128 stands for zero in the data rows.
Here is a table of points, one per row:
[161 147 137 126 118  99  85 151 158 117 100 165 177 146 180 114 147 126
 110 124 141 105 109 148 135 112 116 164 112 124 106 109 131  94 101 121]
[136 130 117 135  81 175  75 104 106 167 162 204 145 117 126  92 142 134
 151 124 117 132 157  90 131 120 141  94 139 113 113 138 125 131 152 153]
[145 131 143 133 130 139 153  91 116 115 123 129 134 127 121  75 177 144
 147 124 166 129 106 145 190 127 100 119 102 152 115 152 107 186 108 144]
[125 151 153 132 112 107 146 115 114 138  75 128 131  73 145 106  70 168
 162 126  91 125 128  94 108 149  92 140  97 152 144 167 140 108 148 135]
[166  64 127 125 129 109 121 146 143 121  81 151 145 140 100 135  90 119
 123 129 140 120 124 100  90  98 139 110  97 138 135 144 122 134 133 103]
[107 130 124 147 135 115 124 145 120 130 155 116 113 102 113 124 124 104
  82 159 176 164 143  79 123 119 132 143 136 152 134 175 132 147 100 116]
[111 154 102 129 142 112 110 110 105 180  90 123 135 159  90  88 128 152
 102 148 133 119 133 134 143 104 129 163 159 137 166 149  92 127 103 145]
[161 101 170 100 130 124 104 114 113 133 116 147 110 175 153 151 157 129
 140 137 139 171 147 132 130 137 144 119 112 151 130 134  95 130 158 140]
[127  81 152 138 151 146 123  90 109 118 115 142 139 122 140 101  95 156
 132 167 164 137 106 145  72 149 154 110 111 125  89 123 163 138 131 103]
[116 142 147 156  66 138  98 153 142 174 130 110 149 125 110 128 123  84
 130  95 129 142 168 156 178 140 143 121  94 142 136 160 158 139 151 103]
[128 163 141 126  99 138 130 118 117 131 127  80  99 112 114 143 139 122
 137 108 145 123  96 110 112 132 146  80 110 167 120 101 103 146  92 133]
[162 123 111 134 142 131 148 129 171 126 141 123 108 134 109 173 102 138
 133  98 147 106 141 104 173 155 137  96 130 124  96 135 133 100 122 146]
[132 126 147  87 141 108  90  85 116 134 146 128 121 123  98 127 132 131
  96 178 162 118  97 151 109 133 147 105 120 121 154 150 142 110 136 148]
[118 121 132  92 122 126 171 107  84  77 118 155 138 100  92 155 121  95
 162 120 121 128 109 131 150  75 121 118 152 112 150 137 112 129 144 136]
[132 119 103 148 111 140 138 108 134 146 128 104 132 138 123 150 147 183
 122 125 146 145  83 177 157 136 126 153 119 120 178 124 175  88 143 142]
[104 139  81 118 127 154 150 145 110 138 121 157 132 149 110 129 112  94
 176 147 153 165 146 136 114 187  91 123 107 125 132 109 102 107 122 118]
[107 137  98 125 168 147 136 145 115 129 124 130 114 103 119 121 132  84
 129 105 109 104 119 162 122 105 144 135 102  57 120 137  97 108 121 148]
[104 137 111 114 176 133 115 139 100 107 137 101 150 156 150 188 122 115
 104 120 105 110 123 123 135 131 102 159 132 145 101 144 132 160  99 144]
[175 123 140 117 114 147 162  75 119 154 113  97 109 106 155 130 161 129
  92 100 123 118 144 155 110 104 141 148 111  94  87 150 122 124 158  81]
[171 144 134 136 180  91 140 101 145 181 134 133 118 111 145 132 167  90
 104 130  76 141 101 111 103 164  93  96 119 148 121 155 138 143 157  97]
[ 96 116 196  75 160 110 130 104 122 125 156 133 128  99 118 119 109 156
 134 118  95 134 131 130 183 128 139 145 103 159 121 125 106 131 148 107]
[137 154 120 141 124 123  84 109 161  68 145 106 140 163 116 136 104 155
 165 107  86 103  87 119 110 162 138 135 159 118 109 152  95 133 136 134]
[118 148 151 167 121 126 119 172  80 148 171 130 131 139 146 139 127 178
  75 122 124 105 112 139 121 117  87  67 112 108 122  84 120 147 148 136]
[144 126 122  91 134 110 149 137 129 127 156  98 200 126 106 132 124 132
 148 139 190 105 161 145 131 131 132 131 140 119 138 134 108 150 139 121]
[125 148 118 112 143 142 117 126 154 138 123 122 124 115 172 110 202 132
 176  99 137 129 160  96 147 139 161 128 137 130 123 122 136 118 131 129]
[121 129 130  91 111 135 164 157 137 108 112 148 136 113 108 110 140 119
 112 170 101 136 103 117 125 154 111 121 137 111 105 157  58  90  95 112]
[ 96 167 129 117 138 125 116 157 163 129 151 127 100 161  89 112 117 114
 121  91 135 129 136 118  60  94 137 160  52 140 130 125 110 113 123 127]
[143 112 157 107 126 144 127 192 121 130  90 147 121  97  94 162 152 155
 108  95 139 117 138 124  94 145 153 144 141 110 107 130 125 142 134 151]
[101 113 122 122 106  91 131 145 134  99 141 110  91 183 139 106 145 109
 162 163  87 119 115 164 126 134 153  64 135 116 160 136 151 144 145 130]
[111  69 149 157 136  99  90 146 164 131 106  97 145 116 111 109 154 145
 122 116 127 163 103 139 133  98 125 124 116  75 128  90 104 131 133 135]
[112 163 171 130 130 149 161 138 122 135 124 185 145 100 180 143 111 132
 143 132 147 123 155 175 118 133 143 116 112 158 145 122 140 141  89 159]
[ 59  93 155 148 131 118 147 106 119 100 106 131 130 139 124 130 120 150
  88  72 127 141 138 148  87 177 120 125 166  89 111 165 147 120 154 141]
[125 110 157 135 130 192 124 165 148 125  85 108 129 116 131 146 135  89
 145 124 137 149  92 113 144 101 117 101 149 140 181 143 141 151 135 130]
[115 139  94 111 108  96 150 121 121 143 118 129 161 134 144 157 178 158
 136 129 110 176 170 137 106 103 121 156 146  96 151 137 165 161 119 140]
[107 127 115 165 156 120 124 136 144 142 165 151 116 113 107 134 164 173
 144 109 169 138 109 111 118 160 136 121 151 125 160 126 105 123  78  92]
[133 128  96 160 137 138 116 138 109  72 118 111 145 123 115 144 127 187
 108 172  90 117 166 128 157 121 113  92 116 119 140 103 117 116 139 110]
[161 115 108  99 139 112 118 148 119 106 129  87 116 119 113  90 103 123
 121 108 134 118 127 160 133 151 117  96 154 134  96 144 146 143 105 113]
[ 92 123 119  91 161 171 128 139 148 115 131 124 121 134 172  86 119 143
 127 117 173 149  94  83 130  84  83 130 136 108 109 123 181 148 183 115]
[162 123 131 145 125 135 109 106 116 132 158 156 162 110 135 116  91 127
 155 101  89 160 127 133  93 127 122 124 142 136 133 140 126 163 105 102]
[135 127 139 110 127 129 128 143  81 174 158 148 158 157 127 131 109 120
 135  86 122 154  95  84 164  97 150 124 138 138  99 175 163  74 124 137]
[131 129 134 127 148 158 145 133 133 122 168  99 120 132 146  84 108 120
 105 103 135 128 176 148 107 123 152 132 161 145 146 107  89 111 190 137]
[146 145 146 167 107 151  96 112 106 113  85 146  80 119 144 115 110  95
 136 121 139 174 106 118 132 162 148 166 164 126 107  99 123 146 155 139]
[ 97 148 117 146 107 117 115 117  96  74 154 114 140 103 104 122 148 113
 127 129 102 102 103 110 132 111 181 157  98 117 128 103 174 120  91  88]
[124 113 102 149  88 149 169 101 119 134 135 129 116 195 164 116 125 123
 113 134 138 114 125 114 164 114 115 182 128  97 135 116 113 155 109 101]
[ 91  93  97 137 156 126 100 142 182 146 123 143 123  98 147 115 108 121
 142 146 137  66 126 151 146 135 153 141 168 155 105 115 159 148 150 161]
[146 105 108 128 160 186 134 145 107 157 129  79 143 132 129 136 118 148
 145 194  61 148 132 118 124 131 168 151  94 118 122 114 148 130 126 150]
[ 84 128 121 128  98 107 126 122 150 104 118 144 138 118 180 115 149 131
  79 112 127 123 134 106 138 137 140 100 121 140 148 135 113 148 164 175]
[164 179 146 166 147 137 125 121 161  91 141 145  91 114  75 120 127 115
 100 169 114 143 149 151 144 104 121 141 138 119 122 143 154 112 150  91]
[135 156 147 116 111  82  90 145  91 172 124 106  87 133 160 129  93 134
 145 158 111 112 130 143 157 129 120 119 157  78 123 121 139 145  77 130]
[147 118 148 174 161 134 141 135 134 119 115  96 167 126 182 130 131  68
 120 122 165 137 126 155 133 132 117 126 133 105 144 137  89 103 108 161]
[135 149 118 108  85  99 127 128 146 110 143 108 148  99 138 160 102 109
  88 190 117 178 125 109 123 149 154 143 124 145 102 115 112 125 134 117]
[137 162 116 105 156 114 186 145 163 137 110 149 112 144 147 122  82 147
 107 104 122 133 124 135 145 169 177 107 115  91 163  91 132 163 111  87]
[162 178 107 121 110 125 137 168 124 109 116 109 140 134 116  97 139 138
 121 115 142 105 105 123  95 124 116 146 152 150 151 117 143 114 158 154]
[139 121 121 142 108 129 130 158 139 113 159 131  78 134 127 161 123 159
 169 154 161  96 157 122 135 135 112 156  90 104 122 177 118 154 141 137]
[144 106  70 136 153 143 113 106 129 139 100 131 116 121 128 126 116 133
 104  84 101 151 159 131 120  85 140 102 119 179 128 141 117 118  72 143]
[121 118  96  86  91 135  94  79 169 135 154 106 113  95 146 152 117 104
 136 136 115 109  99 137 102 123  76 157 103 121 147 100 124 126 100 136]
[101 155 176 147 147 119 132 104 156 150 105 136 149 143  97 132 113 127
 175 146 156 146 151 109 149  81 121 140 151 139  93 101  94 131 136 152]
[189  91 145 108 159 103 107 139 110  78 157 171 108 131 130 131 128 120
 119 122 100 134 142 127 152 135 109 173 116 133 175 107 147 118 124 132]
[135 146 159 141 122 123 145 110 163  94 122 139 137 169 142 120 141 123
 142 158 115 105 153 111 114 107 121  91 137 117 125 140 183  99  77 143]
[123  89  87 152  96 102 183 154 144 139 149 147 102 117 146 129 132 140
 133 136 119 152  99 160 134  83 131 149 140 182 107 133  77 100 137 129]
[124 129 113 148 144 108 150  91 127 146 123 143 128 126 116 164 110  91
 119 136 144  93 112  55 131 144 145 127 127 114 137  94 104 116 155 132]
[ 99 119 134 118 133 162 100 124 110 139  81 154 139 145 114 139 167 118
 119 124 116  90 119 134 148 160 121 144 111 189 136 146 123 124 165  62]
[103 144 113  86 118 139 100 113 116 127 121 122  91 133 127 161 113 131
 120 129 151 139 169 139 125 120  93  89 177 123 135 103 143  76 119  85]
[127 133 133 129 106 177 162 126 161 143 151 128 146 150  91 151 149 128
 102 153 105  88  99 143 104 120 108 146 165 148 127 108 141 148 106 150]
[132  84 123 104 101 106 155 136 132 137 132 123 116 126  74 102 124 110
 114 127 108 133 160 109 144 170  91 142 102 125 109  72 162 119 103 170]
[149 162  89 157 135  88 132 118  74 136 127 121 116 142 106 138 150 101
 162 106 150 130 137 156 117 133 134 122 110 161  98  97 157 129 150 154]
[111  84 161 150 108 109 132 147 104 151 154  89 134 122 162 131 134 133
 175 131 125  79 161 117  96 127 119 128 171 126 145 114 135 108 129  82]
These points spread out most along one direction. Take the direction at right angles to it along which they spread out most. Then take the direction at right angles to both along which they spread out most. Go by this last direction. How many in every 100 of the points above lie lower along it than each point below? Round to a whole number. More than half of the points above lie lower than the first one.
[ 99 119 134 118 133 162 100 124 110 139  81 154 139 145 114 139 167 118
 119 124 116  90 119 134 148 160 121 144 111 189 136 146 123 124 165  62] 39
[136 130 117 135  81 175  75 104 106 167 162 204 145 117 126  92 142 134
 151 124 117 132 157  90 131 120 141  94 139 113 113 138 125 131 152 153] 40
[112 163 171 130 130 149 161 138 122 135 124 185 145 100 180 143 111 132
 143 132 147 123 155 175 118 133 143 116 112 158 145 122 140 141  89 159] 55
[144 126 122  91 134 110 149 137 129 127 156  98 200 126 106 132 124 132
 148 139 190 105 161 145 131 131 132 131 140 119 138 134 108 150 139 121] 84
[ 91  93  97 137 156 126 100 142 182 146 123 143 123  98 147 115 108 121
 142 146 137  66 126 151 146 135 153 141 168 155 105 115 159 148 150 161] 48
[127 133 133 129 106 177 162 126 161 143 151 128 146 150  91 151 149 128
 102 153 105  88  99 143 104 120 108 146 165 148 127 108 141 148 106 150] 90
[101 155 176 147 147 119 132 104 156 150 105 136 149 143  97 132 113 127
 175 146 156 146 151 109 149  81 121 140 151 139  93 101  94 131 136 152] 94
[146 105 108 128 160 186 134 145 107 157 129  79 143 132 129 136 118 148
 145 194  61 148 132 118 124 131 168 151  94 118 122 114 148 130 126 150] 37
[ 96 167 129 117 138 125 116 157 163 129 151 127 100 161  89 112 117 114
 121  91 135 129 136 118  60  94 137 160  52 140 130 125 110 113 123 127] 91
[145 131 143 133 130 139 153  91 116 115 123 129 134 127 121  75 177 144
 147 124 166 129 106 145 190 127 100 119 102 152 115 152 107 186 108 144] 88
[162 123 111 134 142 131 148 129 171 126 141 123 108 134 109 173 102 138
 133  98 147 106 141 104 173 155 137  96 130 124  96 135 133 100 122 146] 54
[146 145 146 167 107 151  96 112 106 113  85 146  80 119 144 115 110  95
 136 121 139 174 106 118 132 162 148 166 164 126 107  99 123 146 155 139] 31
